The rows of D fall into several groups, and each row is roughly a mix of its group's hidden directions; some rows fit no group.
D (128 x 12):
[[-14  -3  -3 -16  -3  -5  26 -19  26  32   5 -23]
 [ 12   1 -10  12 -15   6 -27 -19 -20 -34  -1  23]
 [  5  -1  42 -24  11  10   6   5  27  15  -6  15]
 [ -4  -3 -11  -4   2  23 -13  37 -20   0  -8  33]
 [  0   1 -20 -11  20  21 -14 -34  -1 -28   8 -13]
 [  4   4  -2   1  36  10   0  11 -36  15 -26   7]
 [  7   4  -8  17 -31  -3 -18  15 -24  -3  36   0]
 [ -9   3  12  -3 -12  12 -20  52   3  -3 -10  -4]
 [-33  18 -14   4 -17 -32  15  15 -16   6   0 -10]
 [ 18  -1 -20  19  12  26 -27 -19  -7 -16   6 -22]
 [-21  -2 -33  22  -1   5  18  20  -8 -23 -13  16]
 [ -6  -7 -23 -42  -5   9 -20  -5  12 -10 -25   0]
 [  7 -12  -7  -1  -1  20  13  35 -19   8  31 -19]
 [ -4   9  29   6 -11  25  19  -7  24  26 -19   5]
 [  1 -24 -16 -12 -21 -23 -25   4 -13  18 -19  18]
 [ -3  -7   1  16 -36  15 -21  14  14 -13 -31   5]
 [-23   0 -15  21  24  -5   2  13 -38 -15   6  13]
 [  0  10  44 -29   8   1 -13  -8   4  15   4 -19]
 [ 10   8  38  12  -7  -9 -11  33   9  19 -13  10]
 [  4 -10 -11   7   8  38 -15 -22  33  -5 -11  -2]
 [-12   7  -1  -9  30  -1 -23  45   3  -5  -3   7]
 [  2 -20  -8  24 -20  10 -40   1  24  -3  -6 -10]
 [ 15  16  22  11  21   5   2  12   4  22 -39  -9]
 [ 27  -6  -8  -7  -5   2   2   9  45  14  22  -8]
 [-39   4 -19  21 -10  -3   3  18  -1   9  27  14]
 [-11  13 -23   0   7 -21  37  24  -7   5  22  -6]
 [  8   5  14  18  50   6  -9   2 -11   1 -15 -13]
 [-27   2 -20  24 -29 -21   5  20  -3  17  -5  -7]
 [  0  -9 -14  10  -9 -32  -5  24 -31  25   0   8]
 [  8   5 -38 -15  18 -23   8   7 -18 -24  13   5]
 [ 18 -10   1  17  38  33   0  -2  -8   5  -3  21]
 [ 43  10  16  -8  -1   1  15 -24  13  -2 -17 -18]
 [ -1   6  15  33   2  23  26   0  23  -4  26   6]
 [  9 -12  22  23   2  35 -14 -13  28   2  10  -7]
 [ 10  15  33 -11  12  -1  -9   8  39  -4  18   7]
 [-26 -11  -4  33 -26  -9   1   3   3  27   8  19]
 [  6 -24 -23  25  -1  20  14  35   1  -9  -5  -9]
 [-15  15 -15  -5  30  23  25 -23  20   7   2  -7]
 [  0 -13 -16   1   0  25  26  43  -8  -7  -2  -9]
 [-10  -2  12 -14 -20  27 -11  27  -1  17 -25  22]
 [-29  -5   1  29 -38  -8   4  10  12  19  -1   3]
 [  4  17  26 -33  29   4  -2 -26  -8 -10   6  -5]
 [ -1 -19 -19 -35   1 -17  36 -13   1   4  -6  -1]
 [  2  -1 -23 -30  -6 -31  -9   2 -12 -33   9  -5]
 [ 10 -15 -13  32 -11  -5   4  23   2  -2  27 -29]
 [-14   4 -24 -11  -2   0 -15 -22  24 -31  10 -23]
 [  5 -12  43 -16 -18 -10 -17  17  -3  -1  -5  22]
 [ 12  19 -10  20 -33 -10  31  -4  -2  17 -15  -9]
 [-37 -20  -3  14   8  11  -2  15 -29  16   2  18]
 [ -9  -6 -44 -10   9  -7  -3 -19   5 -20   7  27]
 [-17  -6  30  13 -29 -21  -5  12 -11 -12  24  -7]
 [-19 -22 -29 -18  -4  25  -8  -3 -13  14 -27   3]
 [-14 -20 -21 -19  18  -3  23   9  24  20  19   6]
 [ -9   4  26  37   4  20   7  -3   9  30  13  -3]
 [  6 -20  27   6   3  -8 -11  -2 -26   5  19  36]
 [ 21  -4 -13   6 -15   7  26 -19  22   6  34 -10]
 [ 31 -21 -25 -11  -3  17 -25  -4  19  -3   6 -17]
 [-16   2 -14 -10  27  -6  18   3  29 -19 -29 -10]
 [ 18   7   5 -32  25  18   5 -26  12 -22  -2  11]
 [ -4  -4   1 -20 -12   7  -1   4  42   3  35  12]
 [-32  17  -2   0   1 -26  12  -8 -30 -24  -2   9]
 [ 24 -18 -29  -4  12  13 -12  -7  16 -34  10   6]
 [ -7 -17  -7 -14 -30 -14 -31  25 -14  -4 -16  11]
 [ 15 -21  -9  33   3  12   2  40 -11  -8   5  -5]
 [ -7 -21 -38   0   5  -3 -17 -10 -29 -22   9 -10]
 [  4  -5  29   1   6   8  13  31  12  -9 -14 -35]
 [ 12   4  12 -18  30  24  -7 -30  10 -23  11   1]
 [ 34  -7  12  -9  19  19   3 -23  24  -5  18 -14]
 [ 30 -13 -16 -12  10  10   1 -22  22   1  12  32]
 [ 14   6 -16 -13   7   2  -2 -22  31 -25  28 -15]
 [  4  -4  20  -6  -8  20 -23 -15  -3   7 -33  31]
 [  7 -10   8  28  23 -20 -12  24   7  26  17 -10]
 [ -1 -12 -24  35 -17 -18  15   6  15  20  14 -12]
 [ 29 -17 -26  14   9  22 -22   6  10  12  -2 -22]
 [ -3  12 -26   3 -16 -15  31 -30 -12  -4   2  22]
 [ -7 -18 -12  -6   7   9 -35 -18  33   9   6 -18]
 [ 30  13  -5  18 -18  12  18  -3  28  24   0 -16]
 [  7   9  14 -25 -26 -33  19  20 -14   5  -6   3]
 [ -7 -24  -9   5   1  12  19   3  27  40  -8 -12]
 [-20  -2 -23   7 -13  -3   8  -3 -39   4 -32   0]
 [ -3  -3 -16  22 -15  -5  15  -6   2   6 -33  38]
 [ -7  25 -41 -14  16   8 -14  18  -8   9 -12   8]
 [-10 -38   1   4  14  12 -11  20 -26  23 -10   9]
 [-24  23 -11  43  -5   7  -7  -1 -23  -7   8  -1]
 [  8  -6   4 -25 -15 -16 -27 -20   8  35 -11  -7]
 [-14   8 -25 -21  22 -13 -17  -8   6   3  36  -9]
 [ -6 -17  -3   9 -17   3  17   4  29  30   4 -33]
 [-35   8 -18 -12 -35  10 -15   1   4  -7   4  18]
 [ 13 -23   0 -19  10  -2 -30  -9 -27 -27 -13  -6]
 [ -6  13 -19 -31  29   2   3 -14 -17   0 -28  11]
 [-13  17  10   7  27 -37  -2  25  16  12  -5   0]
 [ 29 -20  33  -4  -9  25   3  -5   2  23 -12   4]
 [-39   7  10  -4  -7   8  11 -21   1  11 -20  29]
 [ -9   8 -38   8  -7 -25  -2  -6 -13 -28  18 -11]
 [ -5  16  22   8  -9 -24 -40  15  14  -8   5 -13]
 [ -5  18 -30   1  22  24  -4 -27   5 -14 -10 -19]
 [ -3  -7   2 -15   6  -6 -24   5  22 -24  41   8]
 [ -5 -13  28  30 -20   5 -13  -6  15  27  20  -2]
 [-18  15 -32  18  -9 -31  -8   8  18 -18  -5  10]
 [ 30 -31   4  -4 -25 -17  12  12 -17  17 -13  -2]
 [  3   8  -2  -7   0   3  43  10 -31  16   5  22]
 [-11   4  -8 -42  -3  21  26  -2  -5  10  18 -16]
 [ -2   7  22  -4  40 -24 -21   0  18   0   1 -17]
 [-10 -10 -16  -4  23  18   6  47   5  -4 -14   4]
 [ 21   8  12  -5 -28  29 -13  -5 -14  29 -16  -1]
 [ 19   5  21 -11  25  25   0 -32  19  10  10   8]
 [ -2  23  10 -29   6   2  -7   9  36   5 -28   3]
 [ 15 -33 -17   9  -3   8 -11  11 -10   1 -15  39]
 [-11  -6 -11  -7  13  20   6  38  -5  15 -20  28]
 [-23  13  -9  -4   6   5   9   7  40   7  33  10]
 [ -9  22  34 -29  18  -2   8 -11 -23   2 -12   0]
 [-13   4  -3 -20  -5  -3 -25 -41  20  15  -6  12]
 [ -3  21  26 -29  12  -6  28 -10 -13 -15   5  18]
 [  1   6   3 -27 -14  11  28  -2  17 -15 -27  25]
 [-13  10  -5 -32  25  15 -25  14  -6 -16  -9  20]
 [ 13  22  22 -10  11  -1  12  10  42  17 -11   0]
 [ 25  -5  -2  -3   9  30  12 -12  33 -23   7  14]
 [ 11  20 -15 -39  -4 -33  16  -5  -2  12  -2  -1]
 [-43   6 -16 -26  -1  -1   7 -13 -15 -14 -13  14]
 [  7 -33  -4   3  -9  42  -3  13   3  24  -4  -4]
 [-11  -7 -34  15  16  -7 -20  17 -26 -13  -6 -18]
 [  7  26  22 -13  11 -22  13 -25 -26  -8   4  16]
 [  0   5 -14 -22   1  23  10   5 -35  -6   3  34]
 [ -9   5 -21  24   9  25   6 -30 -12 -11  26 -10]
 [ 16  -7  27  30   5 -23 -13  -5   3  29  14 -10]
 [-26 -12  -5  21 -14 -10  -3   9 -11 -36  24  11]
 [-12  -2 -26  -3  22  10   7  42   0 -17 -13  12]
 [ -5 -13  -1  21 -11  -7 -20  11 -13  45 -15  -2]]
One row of each group comes first, with its name. Which group is each row after those in?
[-24  -3   6  17   2  23  -6 -34  25  15   5  16] => F
[ -5  -7 -25  28  12   2  -4 -15 -37 -16  10 -14] => M
[  6   6 -19  12   5 -24  -5 -15 -12  -6  46 -10] => W

[-27  10 -23 -15   1 -18   7  -9 -16  23 -23  21] => F
[-17  -3 -31   2 -22  -7  16  17   5 -35  -9  10] => F
[-20  31  -9  -2   3 -15  36 -13  11   4  23   3] => F
[ -4  21  22   5 -19 -19  -4  -5  14 -32 -28  -8] => W
[ 13   1  12  -2 -33  -7  -3  -3  35  13  13 -27] => F
[ -5 -21  11 -25   7  22 -40   4   8 -11   8  13] => M
[  4 -17 -15   7  -6 -32 -18  -1 -13  -2  39  12] => F
[ -5  22   9 -14   7 -14   5 -21 -17   3 -17  42] => W
[ -1   0  16 -42  -1  31  -9  -2  -6  -1  16 -22] => W
[ -2   1   2 -24  -2   6  -4 -20  28 -24  38   6] => M
[  7 -17 -36  32  -7   4 -10  27   2   2  -6 -13] => F
